128 stands for zero in the data rows.
Here are some points:
[110. 139. 102. 106. 177. 172.  89. 138.]
[137. 155. 178. 200.  55. 142. 198. 162.]
[127. 117. 180. 172.  88. 125. 171. 148.]
[142. 113. 112.  81. 182. 150.  98. 169.]
[118. 149. 140. 145. 132. 118. 127.  95.]
[144. 109. 159. 173.  70.  91. 147.  94.]
[137.  94.  94.  80. 181. 137.  81. 132.]
[138. 119. 153. 144.  78. 128. 150. 150.]
[145. 167. 168. 214.  41. 112. 237. 119.]
[114.  53.  54.   0. 223.  79.   0.  99.]
[141. 124. 123. 111. 163. 150. 121. 175.]
[133.  99. 113.  99. 122. 109.  79. 114.]
[134. 152. 115.  64. 165. 114.  84. 127.]
[127.  94. 123. 128.  91.  92. 147. 101.]
[102. 194. 207. 255.  18. 115. 223. 109.]
[152. 163. 141. 173. 120. 157. 204. 153.]
[152. 180. 169. 235.  66. 156. 255. 152.]
Here are 10 more points, each followed by its number:
[120. 159. 144. 163. 154. 149. 128. 161.] 0
[129. 162. 118.  72. 174. 127.  88. 139.] 1
[110. 117. 139. 135. 116. 154. 144. 101.] 2
[114.  92. 127.  82. 166. 111.  68. 105.] 3
[137. 144. 138. 183. 109. 150. 178. 132.] 4
[125. 116. 104.  59. 195. 113.  38. 133.] 5
[119. 125. 104. 122. 130. 117.  68. 113.] 6
[116. 173. 178. 219. 107. 141. 172. 163.] 7
[137. 163. 165. 186.  75. 110. 186.  94.] 8
[104. 138. 144. 185.  81. 127. 140. 129.] 9
Which three of these numbered points are nearest to each point below, ignoring the direction in which the first points spread most? Their numbers follow each, nearest first.
[129. 166. 112.  62. 179. 113.  80. 141.] > 1 5 0
[118. 129.  87.  58. 205. 127.  84. 147.] > 1 4 0
[152. 141. 135. 156. 117. 152. 190. 145.] > 4 2 5
[151. 102.  83.  47. 202. 144.  88. 149.] > 4 1 5
[122. 190. 147. 152. 104. 112. 156. 126.] > 1 5 8
[130. 142. 102.  82. 155. 140.  77. 140.] > 1 5 4
[141. 100.  96.  51. 159.  88.  79. 100.] > 8 3 5
[145. 160. 148. 203.  69. 147. 166. 108.] > 6 4 8
[105. 133. 144. 190.  85. 137. 148. 141.] > 9 6 4
[121. 100. 104. 122. 146. 146.  54. 157.] > 9 6 7
[123. 102. 159. 137. 123. 130. 139. 148.] > 3 5 4
[116. 161. 121. 110. 221. 162. 127. 172.] > 0 7 1
